Each named move below is a turn or a mirror, shown by a few rows before and after it. Which moves, in which order, take the first row of each later pair to the second? The first pair is answered.
move k642:
[ -1   6   1  -7 -22  23   5 -21] -> [ -2   5   2  -8 -22  25   5 -20]
[ -4   6  18 -13  10  18  -3  33] -> [ 29  14  -7  12  14 -15   4 -21]
[ -1   9 -12   6  -4 -15   4  10] -> [ -5   8  -8   2  -3 -12   2  18]
move k404:
[-25 -42  -6  13 -18 -42 -21 -16] -> [ 28 -52 -15   0  25  -7   1 -31]
[-48  18  13  -1 -49 -42 -26  -2] -> [ 17 -30  -8 -12 -16 -57 -29 -43]
[-8 19 19 -4 21 45 20 28] -> [-46  13  23   5 -17   1  -3  32]
[ 34  21 -45 -16  14  30  27  -6] -> [-12  49 -33  -8 -13  31  22  19]
move k946:
[  9 -27  12 -20   6 -37 -24  -5] -> [ 17 -18  19 -33  28   7  -8  16]
[ 40 -28   1 -35  36  26  15 -14] -> [  2  39   8 -16  17  52  33  10]
[ 17 -11   9  -4  19   3   4   1] -> [ 5 13 11  2 13 13 13  9]
Now pairs of rows:
Between the rows of a pair lie 2 to 3 moves.
[  7  -9  12 -43   1  -5  -8   6] -> [ -4   2  16 -42  -3   2  -5  15]	k404 k404
[ 16 -31  -2 -43  35  36   8  11] -> [-51  38   6  -5 -16  18   5  27]	k642 k404 k404
[  8   3 -18   2   4 -37  -8 -49] -> [-32  28  12 -22   9  35   4  21]	k946 k642 k946
[-88  75  13  29 -73 -47 -24  22] -> [  14  -56  -19    0  -30 -112  -54  -55]	k642 k946
[17 37 -6 19 23 40 44 -4] -> [ 20 -21 -18  25  -5 -50   2 -44]	k404 k404 k404
[-39 -28  19   0 -53  -7 -21   8] -> [  6 -49  20 -27  -7  44  -1  16]	k404 k642 k946
[-21 -19  -2  -2 -32 -64 -23 -20] -> [ 44 -35   3 -40  39  25  12  -5]	k642 k404 k404
[ 20  -5 -18  -5  20 -16  -2 -36] -> [-36  14  14 -17   2  15  -5  25]	k642 k946
[ 25  68  -6  16  18  10  41 -13] -> [-51  50  18  10 -31 -24  -2  31]	k642 k404
[ 13 -30   5 -24  -1 -21 -33  19] -> [ 31 -16   6 -29  22  16 -11  25]	k642 k946
[ 56  -9 -21  32   6 -54  -8 -80] -> [-44 -47  48 -37 -14  17 -37  67]	k642 k404 k946
[-28 -49  31 -46  27  40  -6  66] -> [ 14  78 -18  42  26  22  50 -30]	k642 k404 k946
[-47  45  -6  42 -19   3  29  -9] -> [-68 -22  17   2 -25  -5  -6  29]	k946 k642
[ 19  10 -25  22  22 -21  23 -55] -> [-40 -35   2   1 -18 -48 -20  -9]	k642 k946 k404
[  4  41 -39  23 -32 -26  23 -60] -> [ 18 -23  -7 -51  22  68  25  20]	k946 k946 k642
[ 33  28 -18 -10  12  20  13 -21] -> [-29  30   5 -16 -24  15  -8  27]	k642 k404
[-21  10   7   7 -22 -21 -28   9] -> [ 23 -10  -6   7   1 -30 -22 -18]	k642 k404
[  8 -24  22 -24  31  38 -12  42] -> [-29 -31  25 -13  -6 -10 -39  45]	k404 k404
[ 37   5   7 -18  33  55  30   6] -> [ 8 61  2 20  6 35 36 -8]	k642 k946
[-19 -26  18 -28   8  51  -1  59] -> [ 23 -15 -29  27 -13 -52 -11 -52]	k404 k642
[-13 -43   6 -37   1   1 -15  27] -> [ 28  10 -29  10   7 -22  13 -41]	k404 k946 k642
[ 31 -25 -23 -24 -26 -12  -9  -4] -> [ 29  31 -26 -10 -21  19  20  -2]	k404 k946 k642
[  1   2 -19  26  16   1  11 -62] -> [-35  13   8   2  17  54  18   1]	k404 k642
[ 59 -15 -34  -3  37   0  25 -46] -> [  8  47 -36  40 -10 -32  23 -50]	k946 k946 k946
[-63   1  21 -38 -18  55  -2  86] -> [  12 -100  -16  -36  -11  -55  -44  -10]	k404 k404 k642
[ -7  22 -18  29 -25  -5   4 -47] -> [  9 -53  -9  -9 -12 -10 -17 -34]	k642 k404 k404
[-15  -5  11 -35  10  37  18  40] -> [ -9  36 -19  21 -18 -32  18 -33]	k946 k642
[ 23  74 -14  51  44  24  39 -24] -> [-46 -11  38 -19  25  45  -9  81]	k946 k946 k642
[ 29   7 -18   5  19   5  16 -17] -> [-17  26 -11  18 -18 -17   4  -4]	k946 k404 k404
[ 15 -78  -1 -32 -11  -5 -25  -2] -> [-61  10  16  -3 -51   9 -15  37]	k404 k946 k404
[  0  15 -10  17  -4 -20   1 -18] -> [ 11  22  -9  15  10   0  13 -14]	k404 k404
[-22  18 -17  18 -13 -39 -15 -28] -> [  2 -17   3 -31  33  36  -2  16]	k404 k946 k642
